Here are some points:
[-0.21 0.29 -0.85 -0.02 -0.59 3.55 0.37 -1.48 -1.48 -0.67 1.68 -0.35 -0.56 -1.14 -0.52]
[-0.85 -0.10 -0.50 -0.07 -0.04 1.06 0.13 -0.76 -1.22 -0.08 -0.16 -0.16 -0.52 -0.81 -0.03]
[-0.62 0.06 -0.53 -0.43 -0.71 0.04 -0.12 -1.18 -1.55 0.55 -0.15 -0.38 -0.57 -0.55 -0.53]
[0.53 0.09 -0.59 -0.14 -0.62 -0.20 -0.14 0.20 -1.34 0.89 0.15 -0.05 1.34 -0.82 -0.51]
[1.09 -0.03 -0.76 -0.17 -0.70 1.18 -0.15 -1.11 -1.47 1.36 -0.15 -0.42 0.47 -0.91 -0.51]
[0.93 -0.10 -0.70 0.05 1.68 -0.81 0.39 1.23 -0.98 0.99 -0.25 0.53 1.39 -0.68 1.06]
[-0.46 -0.52 -0.25 -0.40 -0.65 -0.79 -0.21 -1.45 -1.52 0.41 0.01 -0.73 -0.72 -0.61 -0.53]
[-0.85 -0.08 1.56 0.47 1.55 -0.81 1.28 1.02 4.38 0.07 -0.13 0.21 -0.32 1.59 1.06]
[-0.88 -0.39 -1.12 -0.40 -0.68 1.08 -0.30 -1.36 -1.25 -0.52 -0.06 -0.19 -0.61 -0.77 -0.71]
[0.54 -0.24 -0.65 -0.47 -0.75 -1.01 0.16 0.89 -1.28 1.26 -0.54 0.36 2.06 -1.11 -0.56]
[-0.78 -0.24 -0.61 -0.20 -0.71 -1.10 -0.40 -1.21 -1.45 0.98 -0.64 0.09 -0.75 -1.04 -0.52]
[-0.54 0.77 4.38 3.14 -0.68 -0.54 -0.41 -1.34 6.79 -1.77 2.19 -0.31 -0.75 4.34 -0.41]
[0.51 -0.54 -0.40 -0.07 -0.61 -0.79 0.17 -0.59 -1.01 1.27 -0.19 0.40 0.66 -0.67 -0.57]
[3.64 0.08 -0.66 -0.15 -0.68 -0.81 -0.51 -0.62 -1.28 0.50 0.03 -0.63 1.25 -0.50 -0.49]
[-0.94 -0.07 0.69 -0.07 -0.73 -0.56 0.85 -1.38 2.85 -0.95 0.10 -0.50 -1.17 0.90 -0.56]
[-0.27 0.05 -0.68 -0.45 -0.70 -0.95 -0.50 1.64 -0.93 0.81 -0.18 0.27 2.05 -0.70 -0.57]
[-0.70 -0.16 3.14 1.24 -0.71 -1.06 0.44 -1.62 6.76 -1.51 -0.42 -0.67 -0.74 3.16 -0.50]
[-0.37 0.37 -0.38 -0.26 1.50 -0.39 0.11 1.42 -0.60 -1.00 1.14 -0.45 -0.36 -0.42 1.05]
[-0.50 0.14 2.81 1.15 -0.80 -1.14 0.11 0.18 6.69 -0.26 0.33 -0.47 -0.20 2.82 0.24]
[-0.84 -0.19 0.41 0.14 -0.72 -0.82 -0.31 -1.21 0.93 0.20 -0.21 -0.32 -0.43 0.62 -0.51]
[-0.66 -0.43 -0.64 -0.27 -0.72 -0.81 0.11 0.99 -0.46 0.43 -0.38 1.52 0.50 -0.53 -0.46]
[-0.87 0.07 -0.51 -0.12 1.57 -0.94 -0.06 0.34 -1.81 0.31 0.01 -0.27 -0.77 -1.01 1.05]
[-0.60 0.01 1.49 0.12 1.63 -1.08 2.37 0.56 4.46 -0.28 0.01 -0.46 -0.67 1.22 1.07]
[-0.74 -0.41 3.44 1.94 -0.72 -0.83 -0.87 -1.59 6.78 -1.31 -0.24 -0.22 -0.70 3.82 -0.50]
[-0.92 0.30 -0.47 -0.18 -0.73 0.83 -0.09 -1.23 -1.46 -0.40 -0.32 -0.62 -0.48 -0.84 -0.55]
[1.21 3.28 -0.64 -0.08 -0.69 -0.51 -0.38 3.55 -1.51 -1.54 3.97 -0.40 2.76 -0.91 -0.56]
[-0.53 -0.11 -0.60 -0.36 1.51 -0.72 -0.10 6.39 -1.52 0.49 -0.43 1.30 3.48 -0.55 1.08]
[-0.22 -0.17 0.80 0.40 -0.68 -0.98 -0.32 -1.25 3.25 -0.70 -0.37 -0.23 -0.03 1.55 -0.50]
[-0.61 -0.18 -0.35 0.09 -0.73 -0.83 -0.66 -0.21 0.17 0.60 0.10 -0.54 -0.57 0.09 0.00]
[-0.50 0.04 -0.72 0.18 -0.68 -0.86 0.13 -1.38 -1.58 0.91 0.05 -0.67 1.36 -0.68 -0.53]
[-0.70 0.14 2.99 0.14 -0.67 -0.96 3.72 -1.48 6.26 -0.41 0.21 -0.38 -0.73 1.63 -0.53]
[-0.91 -0.01 -0.67 0.01 -0.65 2.84 -0.42 -1.36 -1.30 -0.60 0.13 0.02 -0.92 -0.87 -0.50]
[3.08 -0.06 -0.36 -0.25 1.60 -0.72 -0.20 4.47 -1.75 1.20 0.26 0.01 2.60 -0.41 1.01]
[-0.90 -0.03 -0.61 -0.43 -0.76 3.32 0.07 -1.62 -1.41 0.22 -0.23 0.07 -0.47 -0.67 -0.53]
[-1.08 -0.01 -0.72 -0.17 1.65 3.02 0.12 0.18 -1.36 0.85 0.48 -0.06 -0.87 -0.77 1.11]
[0.05 -0.08 1.71 -0.06 -0.71 -0.72 2.44 -0.19 3.46 -0.39 -0.02 -0.56 -0.12 0.72 -0.33]
Here are 10 more points, each followed by its number:
[-0.87 -0.19 4.09 2.44 -0.72 -0.86 -0.18 -1.26 6.75 -1.28 0.16 -0.45 -0.64 5.02 -0.53] 0
[-0.70 -0.33 -0.94 -0.31 -0.75 2.96 -0.35 -1.25 -1.47 0.10 -0.13 -0.36 -0.23 -0.46 -0.59] 1
[1.75 -0.16 -1.16 -0.18 -0.73 -0.53 -0.03 -1.11 -1.39 0.01 0.55 0.25 0.40 -0.71 -0.44] 2
[-0.55 0.12 -0.45 0.01 1.64 0.67 0.00 0.58 -1.61 -1.56 -0.08 -0.57 -0.63 -0.68 1.03] 3
[0.15 -0.18 -0.54 -0.38 0.90 -0.69 -0.43 5.38 -1.54 0.73 -0.31 1.06 2.79 -0.62 0.82] 4
[-0.86 -0.13 -0.55 -0.42 -0.66 -0.70 -0.21 -1.04 -1.20 -0.08 0.27 -0.53 -1.10 -0.65 -0.57] 5
[-0.72 -0.16 3.27 1.45 -0.08 -0.96 0.30 -1.09 6.76 -1.54 -0.36 -0.59 -0.81 3.31 -0.09] 6
[-0.35 0.07 -0.60 -0.38 -0.69 -0.01 -0.31 0.86 -1.15 0.65 -0.08 0.15 1.26 -0.76 -0.54] 7
[-0.81 0.20 -0.47 -0.32 -0.60 0.16 -0.48 -1.70 -0.95 1.07 -0.42 0.00 -0.50 -0.90 -0.51] 8
[-0.78 -0.30 -0.28 -0.27 -0.73 -0.54 0.40 -1.65 1.50 -0.52 -0.07 -0.39 -0.62 0.15 -0.42] 9
Which three of these numbered points are nearest to each point below, looking only along the 6 directions in which the first points spread most? Their numbers follow each, nearest first.
[-0.41 0.38 -0.60 -0.29 -0.63 3.63 -0.68 -1.70 -1.19 0.65 -0.69 -0.29 -0.68 -0.55 -0.46] > 1 8 5
[2.06 -0.26 -0.45 -0.37 -0.80 -0.78 -0.27 -1.52 -0.81 0.91 -0.16 -0.28 0.39 -0.59 -0.54] > 2 8 7
[-0.26 -0.22 0.79 0.38 -0.67 -0.73 -0.25 -1.53 1.23 0.47 -0.34 -0.27 -0.79 0.59 -0.52] > 9 8 5
[2.31 0.12 -0.77 -0.04 -0.68 -0.65 -0.32 -0.79 -1.47 0.77 -0.40 -0.43 1.11 -0.42 -0.50] > 2 7 8
[-0.49 0.06 -0.59 -0.44 -0.72 0.80 -0.66 -1.20 -1.26 0.79 -0.18 0.55 -0.51 -0.53 -0.44] > 8 5 1
[-0.69 0.28 4.12 3.03 -0.72 -1.05 -0.48 -1.13 6.60 -1.51 0.99 -0.27 -0.61 4.90 -0.54] > 0 6 9
[-0.73 -0.13 -0.94 -0.16 1.55 1.93 0.04 0.48 -1.76 -1.03 -0.01 -0.34 -0.85 -0.64 0.98] > 3 1 7
[-0.15 -0.12 -0.51 -0.11 1.60 1.59 0.17 0.44 -1.49 -0.25 -0.09 -0.31 -0.49 -0.38 1.05] > 3 1 7
[-0.30 -0.21 -0.27 -0.33 -0.72 -0.58 0.32 -1.71 1.30 -0.58 -0.12 -0.41 -0.70 0.17 -0.42] > 9 5 8
[0.07 -0.21 -0.83 -0.37 1.56 1.11 0.11 0.61 -1.71 -0.60 -0.03 -0.34 -0.56 -0.77 1.01] > 3 7 1
[-0.57 -0.36 -0.63 -0.22 1.57 0.13 -0.19 0.81 -0.09 -0.96 -0.30 -0.23 -0.63 -0.63 1.06] > 3 7 5
[-0.44 0.41 5.32 4.42 1.48 -0.76 -0.16 0.95 6.79 -2.22 0.56 -0.51 -0.74 6.33 1.06] > 0 6 9
[-0.60 -0.35 -0.70 -0.27 -0.11 -1.00 -0.33 0.93 -1.60 0.51 -0.04 -0.09 0.78 -0.65 -0.06] > 7 5 2
[2.39 0.34 -0.87 -0.30 1.60 -1.16 0.03 5.61 -1.32 0.28 -0.14 0.05 4.55 -0.50 1.20] > 4 7 3
[-0.58 0.18 3.41 0.94 -0.71 -0.75 0.15 -1.21 4.38 -1.69 -0.22 -0.14 -0.91 2.51 -0.59] > 6 0 9
[-0.32 -0.07 -0.42 -0.07 1.00 0.74 -0.09 0.06 -1.59 -1.54 -0.13 -0.61 -0.55 -0.51 0.59] > 3 7 1
[-0.45 0.06 4.47 1.76 -0.66 -1.03 -0.08 -1.24 6.69 -2.13 0.25 -0.45 -0.64 4.08 -0.53] > 0 6 9
[0.14 -0.19 -0.56 -0.39 -0.63 -0.60 -0.42 -1.45 -1.66 0.73 -0.09 -0.66 -0.58 -0.73 -0.52] > 8 5 2
[-0.63 -0.43 -0.81 -0.26 -0.72 -0.88 -0.06 2.04 -1.64 1.04 -0.50 2.31 0.96 -0.96 -0.49] > 7 3 5
[-0.69 0.50 3.59 2.76 -0.68 -0.06 -0.40 -1.12 4.61 -1.31 1.11 -0.31 -0.10 3.90 -0.52] > 0 6 9
[2.99 0.12 -0.44 -0.23 -0.67 -0.70 -0.26 -0.71 -0.62 0.28 -0.32 -0.63 1.14 -0.42 -0.49] > 2 7 8
[-0.68 -0.01 3.33 1.15 -0.03 -1.02 0.41 -0.73 6.69 -1.62 -0.34 -0.43 -0.62 3.01 -0.09] > 6 0 9
[-0.68 -0.16 -0.48 -0.28 1.54 -0.73 -0.16 4.76 -0.47 -0.07 -0.41 0.72 2.29 -0.08 1.06] > 4 7 3
[-0.78 0.03 1.57 0.36 1.46 -0.89 0.43 0.62 4.76 -0.04 -0.13 -0.19 -1.10 2.13 1.19] > 6 9 0
[0.11 -0.01 -0.65 -0.01 -0.64 0.68 -0.12 -1.46 -1.44 0.51 -0.44 -0.33 -0.21 -0.41 -0.53] > 8 5 2
[-0.49 -0.15 -0.53 -0.38 1.54 0.31 -0.15 4.78 -1.47 0.59 -0.36 1.00 2.31 -0.56 1.07] > 4 3 7
[-0.57 0.05 -0.48 -0.36 -0.69 -0.46 -0.49 -0.67 -0.71 -1.41 -0.13 -0.27 -0.85 -0.45 -0.31] > 5 8 9
[-0.83 0.12 -0.68 -0.11 -0.63 3.04 -0.33 -1.09 -1.35 -0.57 -0.01 -0.09 -0.92 -0.82 -0.51] > 1 8 3
[-0.08 -0.17 -0.56 -0.16 1.59 1.76 0.23 0.36 -1.45 0.32 -0.12 -0.17 -0.45 -0.32 1.05] > 3 1 7
[-0.61 0.00 0.58 -0.06 0.93 -0.84 0.28 -0.03 1.94 -0.77 -0.40 -0.38 -0.84 0.88 0.58] > 9 3 5
[2.57 0.03 -0.36 -0.24 1.60 -0.72 -0.16 4.25 -1.75 1.81 0.16 0.13 2.74 -0.26 0.98] > 4 7 3
[-0.39 -0.18 -0.55 -0.31 -0.72 3.25 -0.03 -0.82 -1.22 0.37 -0.33 0.27 -0.73 -0.84 -0.55] > 1 8 3
[-0.20 -0.03 -0.65 -0.23 1.63 1.95 0.05 0.34 -1.38 0.92 0.33 -0.15 -0.91 -0.59 1.08] > 3 1 7
[-0.78 -0.19 -0.58 -0.51 -0.75 2.81 -0.03 -1.19 -1.54 0.03 -0.08 -0.29 -0.50 -0.44 -0.47] > 1 8 5
[-0.52 -0.05 -0.30 -0.27 -0.65 -0.61 0.07 -1.55 0.71 -2.11 -0.54 -0.40 -0.83 -0.06 -0.52] > 9 5 8
[0.15 -0.05 -0.71 -0.50 -0.77 0.79 -0.21 -1.18 -1.46 0.58 -0.49 -0.67 -0.21 -1.10 -0.43] > 8 2 5
[-0.96 0.07 -1.00 -0.39 -0.73 -0.58 0.01 -1.31 -0.55 -1.63 -0.38 -0.43 -0.90 -0.88 -0.57] > 5 8 9
[-0.70 0.18 -0.43 0.04 -0.56 0.54 0.03 -1.23 -1.72 0.26 -0.26 0.10 -0.80 -0.89 -0.54] > 8 5 1
[1.55 0.10 -0.79 0.00 -0.67 -0.62 -0.25 -0.88 -1.60 0.76 -0.45 -0.31 0.85 -0.42 -0.50] > 2 7 8
[-0.68 -0.29 -0.82 -0.33 0.97 1.21 -0.20 0.11 -1.41 -0.12 -0.15 -0.27 -0.61 -0.41 0.63] > 3 1 7
[0.15 0.19 -0.24 -0.03 -0.73 -1.12 -0.15 2.19 -1.26 0.82 -0.53 0.07 2.50 -0.54 -0.48] > 7 2 4
[-0.30 -0.17 -0.62 -0.21 1.57 -0.20 -0.37 0.79 0.59 -0.82 -0.07 -0.05 -0.39 0.59 1.08] > 3 7 9
[-0.65 -0.27 -0.64 -0.15 -0.70 2.12 -0.70 -1.09 -1.51 -0.03 -0.48 -0.42 -0.93 -0.43 -0.60] > 1 8 5
[-0.81 -0.11 -0.42 -0.12 -0.64 0.29 0.06 -1.61 -1.72 1.13 0.25 -0.27 -0.37 -0.70 -0.48] > 8 5 1
[-0.15 0.23 -0.42 -0.14 -0.63 0.90 -0.27 -1.51 -1.37 -0.67 -0.41 -0.26 -0.49 -0.47 -0.49] > 8 5 1
[-0.84 -0.31 2.99 1.11 -0.72 -1.25 1.07 -1.41 6.48 -1.54 -0.14 -0.27 -1.18 2.58 -0.45] > 6 0 9
[1.50 -0.06 -0.44 -0.29 -0.67 -0.76 0.14 5.04 -1.57 0.78 -0.47 1.54 3.08 -0.45 -0.54] > 4 7 2
[3.08 0.79 -0.51 -0.08 -0.73 -1.05 -0.69 4.83 -1.73 -0.83 0.03 -0.29 5.37 -0.83 -0.55] > 4 7 2
